In the data rows, 128 means zero.
Here are some numbered points:
156 152 79 103 168 122 185 186 199 184 125 132 142 114 121 97 129 137 111 127 103 133 215 101 38 139 30 165 90 126 30 154 0
71 135 188 134 33 156 97 40 67 29 111 113 58 145 118 211 102 120 97 119 118 124 23 208 212 119 210 81 191 79 237 141 1
129 125 145 109 171 128 117 120 101 134 111 99 161 148 142 139 142 110 131 133 169 133 103 146 144 105 152 105 156 161 159 77 2
150 147 103 106 107 149 195 191 136 145 141 119 118 88 158 164 90 98 103 141 137 124 163 106 89 102 75 169 93 86 105 106 3
108 112 144 146 121 141 76 91 79 127 140 116 147 163 112 137 160 171 144 111 136 131 84 112 186 147 227 63 172 151 186 138 4
106 136 104 77 125 157 118 132 159 155 117 124 97 122 115 87 158 206 108 95 55 113 104 154 130 168 121 153 113 96 41 176 5
97 104 135 135 131 134 103 97 84 106 133 111 162 152 101 123 163 164 151 107 140 138 85 143 179 142 198 86 175 128 156 134 6
107 121 121 107 114 164 57 90 73 145 139 104 149 163 95 115 164 208 147 74 119 133 65 135 188 145 233 72 167 141 152 143 7
91 139 102 47 165 168 133 172 174 161 106 89 117 136 116 50 186 245 116 70 42 120 117 151 106 154 94 144 90 68 16 159 8
114 104 166 181 40 146 136 96 90 45 117 136 79 91 126 185 88 53 125 167 136 124 69 145 184 99 144 123 148 108 237 108 9
99 107 155 113 29 157 131 71 80 53 133 110 51 156 117 161 94 131 111 106 122 125 36 186 212 105 166 141 133 112 218 135 10
137 114 135 160 39 129 168 80 106 81 144 138 59 122 145 161 57 73 110 152 130 114 108 134 143 88 96 156 126 147 199 113 11
116 137 173 170 87 137 70 88 123 75 123 164 107 127 93 136 138 153 101 104 103 126 87 146 175 150 136 117 143 86 168 158 12
128 149 101 88 151 151 176 184 177 165 111 128 102 103 143 111 142 141 101 128 86 119 181 117 52 134 64 156 115 92 47 133 13
113 124 73 56 174 161 199 197 180 171 120 98 116 105 155 75 155 182 107 116 82 103 166 139 67 145 43 152 98 75 0 109 14
143 130 114 134 195 85 171 132 123 138 121 137 175 119 159 145 120 82 144 174 185 141 174 106 93 108 113 119 147 173 123 78 15
142 149 157 118 115 132 46 115 139 129 139 123 155 188 144 99 162 143 143 73 96 149 75 136 139 143 161 164 130 200 114 158 16
126 158 105 160 114 86 178 149 145 110 121 153 117 108 129 132 97 83 113 168 144 125 166 127 96 141 49 137 112 127 118 137 17
133 100 95 123 84 100 192 132 79 104 138 130 100 112 157 159 76 13 135 178 180 138 132 144 121 103 104 153 114 169 163 90 18
134 137 111 157 97 68 175 143 99 82 147 135 112 108 130 150 98 2 144 169 177 158 160 166 126 121 70 167 120 142 184 126 19
141 109 123 124 136 131 142 105 82 111 126 120 128 146 120 142 127 109 143 104 158 162 114 165 150 119 161 131 148 129 174 119 20
115 121 146 139 52 174 96 111 86 96 140 111 88 118 89 153 131 170 100 103 117 128 67 140 204 126 183 119 138 61 178 152 21
119 135 126 78 189 147 81 152 132 182 143 113 168 152 137 100 172 243 134 104 104 111 121 85 131 154 196 118 131 123 64 141 22
180 137 116 155 95 100 206 128 147 97 120 144 78 103 178 143 50 8 139 216 171 121 174 100 85 76 25 185 99 204 165 91 23
150 113 179 150 102 124 103 89 63 106 147 126 131 154 146 187 112 97 141 146 165 125 85 83 191 129 198 86 163 181 241 108 24
85 119 116 85 114 170 153 139 120 112 128 95 89 132 137 103 143 164 102 98 75 112 109 168 130 138 111 145 134 70 76 118 25
118 138 175 171 79 130 81 85 118 62 123 163 101 126 83 142 137 140 113 99 114 128 78 151 198 144 137 101 158 90 184 163 26
86 138 142 99 67 168 65 85 133 108 115 129 62 133 100 119 151 229 111 80 58 114 51 170 187 155 187 112 148 72 117 165 27
145 120 133 176 70 86 131 106 64 89 152 124 145 154 139 166 102 3 162 131 172 154 119 105 132 115 143 100 151 217 229 101 28
129 119 115 90 189 111 122 173 169 158 122 132 190 117 132 101 158 202 137 139 120 118 164 131 106 140 140 169 115 121 19 115 29
140 120 142 145 175 111 136 111 123 108 111 138 173 122 141 163 126 101 138 159 163 146 133 123 132 117 153 90 167 154 168 97 30
144 126 111 96 182 116 119 157 146 191 143 123 174 155 142 91 155 150 139 130 136 124 175 79 79 144 154 128 119 175 61 133 31
99 131 157 170 95 136 26 72 126 109 134 134 116 155 88 113 162 162 135 79 109 166 77 150 175 144 184 100 141 126 163 158 32
133 145 152 128 116 171 110 125 116 137 111 141 90 112 97 140 142 176 99 121 99 104 121 120 139 137 138 117 127 72 133 156 33
126 117 133 147 155 100 211 120 88 103 124 136 115 115 174 168 105 69 95 190 164 119 125 162 116 95 97 117 160 104 174 64 34
146 115 112 107 162 127 111 152 124 149 158 113 168 135 133 116 154 140 152 123 133 140 134 98 127 145 162 117 134 181 129 122 35
132 142 118 79 180 134 89 139 115 188 153 112 149 161 150 109 153 220 137 119 124 113 135 92 120 131 187 120 140 151 89 142 36
128 98 137 91 157 131 123 152 129 124 119 129 163 116 122 137 131 116 132 159 161 128 117 152 142 110 142 158 120 126 101 93 37
166 148 106 132 112 145 208 180 129 137 134 124 112 83 172 167 67 55 100 179 147 129 170 107 91 102 60 177 88 130 122 94 38
98 134 103 79 126 180 109 131 143 157 106 114 76 125 118 96 144 209 96 86 58 108 115 150 123 144 138 149 117 86 52 166 39
128 109 155 132 139 143 169 126 85 119 143 129 87 132 131 114 155 134 99 139 124 97 108 144 158 108 108 131 148 88 132 89 40
49 122 124 66 96 172 42 96 99 136 137 71 132 147 80 93 168 255 141 28 69 130 23 194 220 153 232 95 148 84 95 146 41
100 107 160 146 46 158 124 64 85 60 128 128 45 115 101 160 84 115 102 131 121 114 73 171 196 97 159 132 150 110 201 147 42
144 133 121 120 152 107 113 141 120 140 148 134 157 141 133 137 134 102 156 143 162 139 140 90 110 142 144 112 134 174 152 109 43
140 131 149 205 65 106 113 81 77 71 134 145 74 121 109 174 90 78 110 139 154 138 102 157 171 121 120 114 154 118 246 134 44
114 123 157 139 48 132 130 74 106 73 129 134 68 127 121 167 104 122 101 120 108 124 71 173 175 134 142 126 136 96 188 158 45
142 150 128 196 129 98 148 147 133 107 124 140 130 106 116 126 124 91 122 152 159 130 173 115 107 136 59 92 159 100 160 125 46
133 152 135 186 128 99 140 148 133 111 118 144 136 108 110 143 127 115 108 153 144 136 171 119 112 142 69 96 154 96 156 129 47
168 149 124 173 169 84 131 124 173 158 119 164 157 135 158 143 121 45 153 164 163 144 179 61 72 112 119 102 130 205 151 97 48
132 144 98 119 168 122 102 145 171 172 129 111 154 146 118 74 145 106 155 109 147 154 176 111 70 128 98 139 103 169 53 122 49
132 121 169 204 55 119 109 70 79 55 135 154 83 115 102 178 94 94 103 125 143 132 78 152 193 124 142 94 158 99 223 143 50
179 142 99 148 190 100 198 160 161 187 113 137 163 112 183 140 85 28 150 191 172 128 235 53 30 109 50 123 90 213 133 102 51
94 104 122 107 100 127 123 128 87 101 149 118 140 138 115 132 148 123 144 100 126 147 88 183 174 149 189 151 154 115 141 152 52
88 135 150 165 88 147 19 68 114 107 140 123 118 160 87 110 167 179 128 70 105 162 63 151 179 143 190 89 150 114 165 165 53
Which two points above are nearest to each new point? Their numbers follow each, nearest first.
147 114 163 136 170 123 87 135 147 156 148 147 189 127 121 124 162 151 147 114 108 136 143 100 129 154 140 113 144 138 88 118 ~ 35 31
133 155 142 131 111 180 93 112 130 148 122 144 86 99 117 144 114 193 99 117 93 104 125 113 137 124 140 139 97 89 103 173 ~ 33 39
134 149 163 116 108 134 38 100 144 128 137 127 160 185 143 103 163 168 152 62 84 149 61 132 150 151 181 149 139 192 122 166 ~ 16 32
144 113 141 157 153 100 151 99 101 103 118 130 161 127 142 169 115 85 140 155 175 147 123 122 152 105 160 88 164 162 201 88 ~ 30 2
105 128 152 139 60 150 127 89 109 74 119 135 80 119 115 164 124 126 113 120 103 116 70 165 169 123 145 118 148 82 157 137 ~ 45 42
123 148 128 118 99 157 122 119 135 123 107 135 92 120 135 131 135 136 111 112 95 118 110 142 116 120 116 149 117 88 113 147 ~ 33 25
123 121 121 78 182 135 98 172 186 138 121 142 149 116 105 68 166 175 127 135 116 110 141 164 115 133 98 174 108 118 35 125 ~ 29 5
120 142 115 111 133 137 196 159 117 132 133 111 121 108 161 155 84 101 118 157 135 114 150 117 104 105 91 147 118 84 143 113 ~ 3 38
143 128 107 69 167 127 96 157 100 178 152 105 157 146 138 95 149 197 137 103 128 120 141 114 112 139 160 131 114 164 89 135 ~ 36 35
142 140 143 134 99 170 107 119 131 147 114 142 80 97 105 149 104 168 103 114 99 108 130 106 128 129 134 128 109 80 123 175 ~ 33 12
129 104 129 121 139 128 127 109 83 112 123 109 140 142 111 136 138 126 140 103 154 153 112 171 155 126 172 121 163 130 170 120 ~ 20 52
159 121 117 174 105 80 145 125 106 95 149 149 144 140 158 161 92 16 157 172 193 144 149 94 106 106 117 111 136 198 218 82 ~ 28 18
136 152 132 120 132 191 105 136 143 155 108 149 105 112 110 117 130 179 105 114 90 104 145 109 115 134 120 152 107 82 94 171 ~ 33 39
112 120 112 147 126 103 219 108 117 89 114 123 113 129 174 160 92 43 123 173 167 119 126 161 95 95 67 119 137 98 158 81 ~ 34 18
118 120 69 55 177 167 210 200 182 173 115 92 113 102 161 68 148 166 102 115 83 100 176 131 59 140 41 151 94 78 4 110 ~ 14 13
172 99 160 174 88 83 161 91 61 89 162 128 119 144 191 207 53 0 150 191 205 114 110 78 141 82 156 105 140 218 255 81 ~ 28 24
148 127 146 171 84 89 99 102 91 75 132 132 135 157 140 156 95 33 148 136 179 154 103 136 138 100 144 133 130 196 241 96 ~ 28 44
156 142 113 171 139 85 125 128 137 145 139 133 158 131 153 140 97 26 157 154 193 163 182 91 73 91 108 110 116 210 168 92 ~ 48 15
127 120 147 181 70 111 107 84 111 82 124 135 97 135 116 146 102 78 121 115 147 154 102 142 138 107 129 132 113 129 211 122 ~ 44 50
82 123 162 126 155 120 37 110 163 157 133 110 191 136 92 96 191 229 142 89 90 124 99 136 165 158 186 106 151 91 59 133 ~ 22 36
166 109 130 204 102 78 166 102 113 113 140 124 136 133 133 147 95 0 160 135 163 150 149 107 112 110 85 88 130 199 218 116 ~ 28 19
112 145 101 95 157 122 180 174 157 158 127 106 147 122 136 102 135 139 114 127 79 131 171 148 59 149 65 138 104 87 56 156 ~ 13 0
138 133 146 174 80 141 146 100 101 99 119 150 59 86 133 176 85 98 102 154 127 104 125 117 129 107 116 119 117 106 203 119 ~ 11 44
121 99 134 130 125 120 145 134 140 95 127 146 111 96 101 122 130 80 138 162 159 116 122 147 140 111 96 154 124 111 120 100 ~ 37 40
146 122 142 180 69 93 115 101 69 87 146 127 144 149 142 166 103 19 159 132 165 155 110 108 149 118 154 96 151 208 236 104 ~ 28 24
136 148 130 120 112 122 130 117 160 122 117 149 93 127 136 130 105 110 100 129 114 116 130 143 104 132 90 157 105 108 103 150 ~ 17 33
156 129 106 139 158 95 158 137 110 136 120 131 153 122 157 146 98 61 152 163 192 159 187 116 81 93 108 126 125 187 150 79 ~ 15 48
134 148 122 99 118 165 162 161 173 142 118 132 107 100 136 126 126 135 101 130 88 114 147 106 99 142 100 160 116 104 66 156 ~ 13 3
118 119 141 96 153 131 89 148 167 108 117 148 150 121 86 92 151 137 140 128 134 117 115 164 138 125 122 164 113 117 71 138 ~ 37 29
114 115 78 53 173 152 202 203 177 171 121 102 117 102 158 68 154 185 100 114 80 106 165 137 68 143 36 157 89 66 0 112 ~ 14 13
125 127 112 86 192 105 126 180 173 164 124 129 193 120 133 101 155 212 142 137 120 112 168 123 98 143 138 174 110 123 14 119 ~ 29 31
157 135 101 78 193 141 133 169 183 232 128 115 165 150 154 79 150 189 139 109 97 104 180 66 64 158 111 125 91 165 32 164 ~ 31 29
115 117 144 138 74 163 118 111 86 105 137 109 86 116 98 141 135 155 99 110 118 128 91 135 172 126 153 127 142 71 155 151 ~ 21 33
127 150 93 84 157 156 176 185 186 169 99 127 103 108 144 105 149 139 104 134 91 131 184 127 48 135 63 161 116 90 45 135 ~ 13 0
143 132 130 119 153 106 112 124 130 156 145 134 150 151 147 144 123 98 145 149 160 130 145 81 99 134 166 106 134 169 144 115 ~ 43 35
115 98 109 129 119 125 190 114 71 97 141 115 103 117 162 177 99 79 111 157 175 121 121 128 132 93 129 113 151 103 189 80 ~ 34 18
115 146 109 101 153 125 179 168 149 148 125 110 133 124 142 109 129 129 106 126 83 135 161 153 68 145 70 150 104 86 83 152 ~ 13 0
126 137 105 155 109 77 168 147 107 79 139 131 110 105 127 143 100 24 138 159 159 163 153 169 129 137 83 178 112 135 177 136 ~ 19 18
125 148 107 121 146 135 155 157 163 134 117 128 122 113 124 101 129 139 109 129 88 130 158 136 101 147 83 148 104 117 74 171 ~ 13 17
129 135 105 150 110 84 157 153 115 84 137 126 114 103 123 139 107 37 139 145 147 162 155 166 135 144 96 176 105 129 163 139 ~ 19 17
149 131 153 171 70 93 101 97 90 64 128 126 128 164 142 164 91 19 152 129 188 151 92 140 152 103 159 120 140 197 255 96 ~ 28 24
109 107 144 112 164 102 140 142 135 118 122 150 147 98 138 135 133 121 129 186 146 125 134 160 124 126 127 174 117 88 68 104 ~ 37 29
129 156 148 124 117 191 83 116 143 146 101 162 98 100 91 112 140 193 115 112 88 102 117 121 145 138 147 121 113 73 94 186 ~ 33 39
68 120 128 87 91 170 129 130 112 105 128 88 84 136 126 103 147 181 103 88 72 117 80 182 164 144 129 135 130 66 89 128 ~ 25 39
126 153 146 116 124 194 83 121 143 154 106 145 104 110 101 118 134 201 104 105 78 98 120 110 137 141 150 129 109 82 95 180 ~ 33 39
